In the rows, 128 means zero.
Rotation paths and how fast each direction turns (degrees each step):
Each turn is a multiple of 5 degrees from 10 to 175, or 0.
Each row of a path follows its step; steps can be skipped.
Rotation 1:
step 0: [130 130 121 123 122 123 119 132 125 125 124 126 119 120 135 125 138 117
 136 122 122 132 132 134 128 134 122 130 126 125 128]
step 1: [133 134 131 124 129 133 130 127 124 126 123 120 130 120 131 132 132 123
 128 128 129 129 130 144 134 137 118 125 124 135 136]
step 2: [127 128 132 127 130 127 138 125 125 121 127 132 144 127 127 131 126 130
 135 119 120 133 132 132 126 130 115 127 120 135 129]
step 3: [131 127 132 129 120 132 137 130 136 128 128 136 132 134 124 128 130 133
 121 125 127 134 139 126 134 118 115 134 130 132 133]
step 4: [133 124 127 126 119 120 130 129 132 135 119 127 119 137 131 126 126 127
 137 123 123 128 142 120 131 120 126 126 130 131 126]
step 5: [137 129 117 124 127 127 129 123 131 127 129 117 115 123 129 134 128 126
 133 121 133 129 135 126 142 128 129 132 134 132 129]
step 6: [130 138 127 131 134 127 132 125 120 128 127 123 122 122 128 135 121 129
 134 118 125 141 135 132 128 135 136 124 126 129 134]
step 7: [121 144 131 129 122 126 133 125 128 125 131 130 132 127 128 134 125 135
 126 124 132 143 128 130 130 137 121 131 133 125 126]
step 8: [127 144 135 128 126 123 134 132 133 129 125 143 124 137 131 124 131 123
 132 127 127 129 133 127 128 133 121 132 124 123 129]
Directions:
[127 126 130 128 129 130 129 125 124 130 128 128 125 123 129 131 127 128
 126 125 126 128 125 130 128 132 125 127 129 127 128]  70
[129 128 127 125 133 130 129 127 131 126 125 126 127 125 125 130 127 130
 128 129 128 128 129 128 128 129 128 127 123 128 125]  85
Rotation 2:
step 0: [136 131 128 131 138 125 128 124 119 122 120 125 128 132 131 125 133 122
 117 138 128 131 122 130 126 117 133 127 126 121 120]
step 1: [135 135 132 134 128 131 128 128 121 123 128 123 125 134 134 131 127 125
 113 128 118 124 133 132 127 135 123 123 139 128 118]
step 2: [126 133 119 137 130 124 127 121 121 128 121 123 133 132 125 127 136 137
 124 133 127 121 135 128 127 119 121 120 129 126 116]
step 3: [127 131 129 130 129 124 134 116 129 132 133 123 135 118 134 131 133 129
 123 131 122 129 126 139 125 134 124 124 136 136 116]
step 4: [123 123 127 135 138 123 138 120 119 130 129 120 129 128 126 126 129 127
 129 146 128 120 124 127 122 129 125 132 126 125 121]
step 5: [128 126 134 141 127 127 137 123 122 124 126 126 131 131 135 137 136 118
 128 129 128 126 121 127 130 137 135 125 141 130 122]
step 6: [137 123 127 140 128 127 128 117 118 119 123 127 128 121 128 134 128 127
 125 140 130 124 135 127 130 124 126 126 130 118 130]
step 7: [141 132 125 133 132 120 122 121 122 125 132 133 139 135 137 131 132 122
 127 135 126 132 132 133 132 133 125 128 137 133 123]
step 8: [128 126 127 139 137 124 121 130 126 121 134 129 129 124 125 129 134 134
 127 141 117 117 132 128 128 131 118 125 129 130 126]
Directions:
[127 126 131 129 129 128 131 128 127 127 128 126 126 126 129 127 128 126
 129 128 130 127 126 129 129 129 135 131 126 125 127]  65
Rotation 3:
step 0: [126 124 128 135 125 116 129 126 144 120 124 119 123 133 133 133 126 127
 126 127 130 131 120 128 130 125 127 136 129 125 130]
step 1: [123 133 127 133 124 123 128 122 137 132 128 123 123 127 120 131 128 138
 127 120 140 122 122 134 127 123 127 135 134 123 126]
step 2: [131 128 118 136 128 125 119 133 139 137 135 127 123 129 124 128 128 138
 131 124 130 121 134 125 124 133 129 135 127 124 126]
step 3: [129 122 121 136 133 118 134 131 130 133 137 124 121 124 128 126 123 124
 123 132 133 129 135 122 127 131 125 142 131 126 128]
step 4: [117 122 122 130 130 121 121 126 135 125 128 122 125 121 132 127 125 125
 122 128 136 133 135 133 134 123 130 139 128 133 133]
step 5: [124 124 126 119 127 128 131 124 136 127 128 119 120 116 126 129 130 138
 128 119 134 120 134 128 131 125 124 133 125 130 132]
step 6: [134 125 126 131 131 124 128 130 141 124 129 119 121 131 127 129 132 137
 126 131 122 116 136 124 128 125 126 132 134 136 127]
step 7: [136 129 128 131 130 115 127 133 130 122 133 117 113 127 125 129 127 126
 123 129 133 130 125 130 126 126 129 132 135 133 122]
step 8: [121 132 121 127 127 120 122 134 138 124 129 119 126 126 125 132 119 127
 130 126 139 125 121 126 126 126 139 131 130 129 130]
Directions:
[125 126 128 127 126 127 129 127 131 132 123 128 130 125 128 129 128 131
 130 129 131 128 127 130 129 127 126 125 128 129 129]  90
[126 128 126 125 132 128 128 129 127 132 126 130 131 126 130 127 127 125
 125 126 129 129 130 126 128 130 128 131 127 130 129]  60
Rotation 4:
step 0: [126 125 121 133 136 128 128 132 136 125 136 126 127 133 137 126 125 126
 126 121 126 120 128 128 132 122 116 134 118 134 129]
step 1: [129 134 122 134 130 128 130 123 129 119 134 131 130 119 123 132 128 116
 132 117 123 126 127 126 125 132 120 130 123 138 131]
step 2: [134 126 126 134 116 133 128 126 134 117 131 130 120 120 121 130 131 127
 130 127 120 133 120 132 121 126 125 135 131 128 133]
step 3: [135 122 125 128 119 132 125 116 136 131 128 127 128 125 128 124 128 127
 117 140 121 133 128 128 131 130 119 135 127 126 125]
step 4: [132 130 131 137 127 121 125 126 134 138 128 128 134 130 120 119 128 137
 123 132 122 123 126 125 138 130 122 130 124 136 132]
step 5: [123 125 130 137 133 116 131 122 126 133 118 126 122 125 122 128 126 128
 131 125 127 132 118 119 131 132 124 124 130 136 132]
step 6: [129 115 133 123 131 126 128 122 137 124 121 125 116 131 133 128 127 133
 134 124 125 128 120 126 122 125 125 122 121 129 133]
step 7: [139 117 126 120 141 129 126 126 133 123 124 120 134 129 127 132 127 121
 129 127 123 122 129 129 129 131 119 129 121 125 130]
step 8: [137 125 123 136 134 124 122 134 129 119 133 124 132 136 124 133 133 125
 132 125 121 120 129 123 129 124 123 136 134 135 129]
Directions:
[132 127 127 129 131 126 128 127 127 129 126 127 126 130 129 126 129 127
 133 130 131 129 128 130 131 127 130 124 126 129 127]  45
[121 129 126 127 130 125 130 127 127 128 130 126 125 126 128 128 128 130
 129 127 126 127 127 128 130 128 129 128 123 127 128]  70
[125 129 131 131 128 127 126 129 126 126 127 127 128 127 124 125 132 125
 129 128 131 124 129 126 127 129 128 129 128 131 129]  100
Rotation 5:
step 0: [132 127 117 134 124 128 124 128 125 128 132 128 127 120 123 139 124 134
 123 137 127 127 120 121 132 132 138 124 128 128 127]
step 1: [130 124 130 132 127 126 136 125 131 129 126 128 129 129 123 132 132 124
 122 147 134 128 126 131 120 138 131 125 125 121 125]
step 2: [117 127 123 123 128 125 124 137 126 129 132 140 127 131 121 125 132 127
 118 134 128 136 129 125 131 137 131 126 127 123 126]
step 3: [129 121 121 123 126 131 139 135 124 127 136 123 126 130 124 133 130 138
 123 136 125 133 120 123 129 128 133 126 126 134 122]
step 4: [126 126 122 131 126 128 129 130 117 128 125 123 141 131 127 132 130 131
 123 139 137 122 132 123 123 136 128 123 128 128 121]
step 5: [120 123 129 127 131 127 124 128 133 127 131 130 125 138 121 123 134 132
 123 132 138 129 123 120 125 142 128 134 125 132 129]
step 6: [129 121 122 130 126 125 126 142 127 128 135 120 120 135 125 131 130 130
 120 134 128 126 134 120 135 127 134 132 133 129 127]
step 7: [135 132 131 132 130 129 132 135 120 131 123 121 133 138 124 131 137 127
 123 134 136 126 118 130 130 132 134 124 134 133 124]
step 8: [121 130 126 130 124 120 119 125 131 126 127 129 133 137 121 136 134 129
 119 129 129 125 129 125 131 138 137 126 124 135 132]
Directions:
[130 130 125 129 128 128 130 127 125 127 125 125 128 126 130 127 132 126
 130 128 125 126 125 125 128 129 130 129 127 126 126]  110
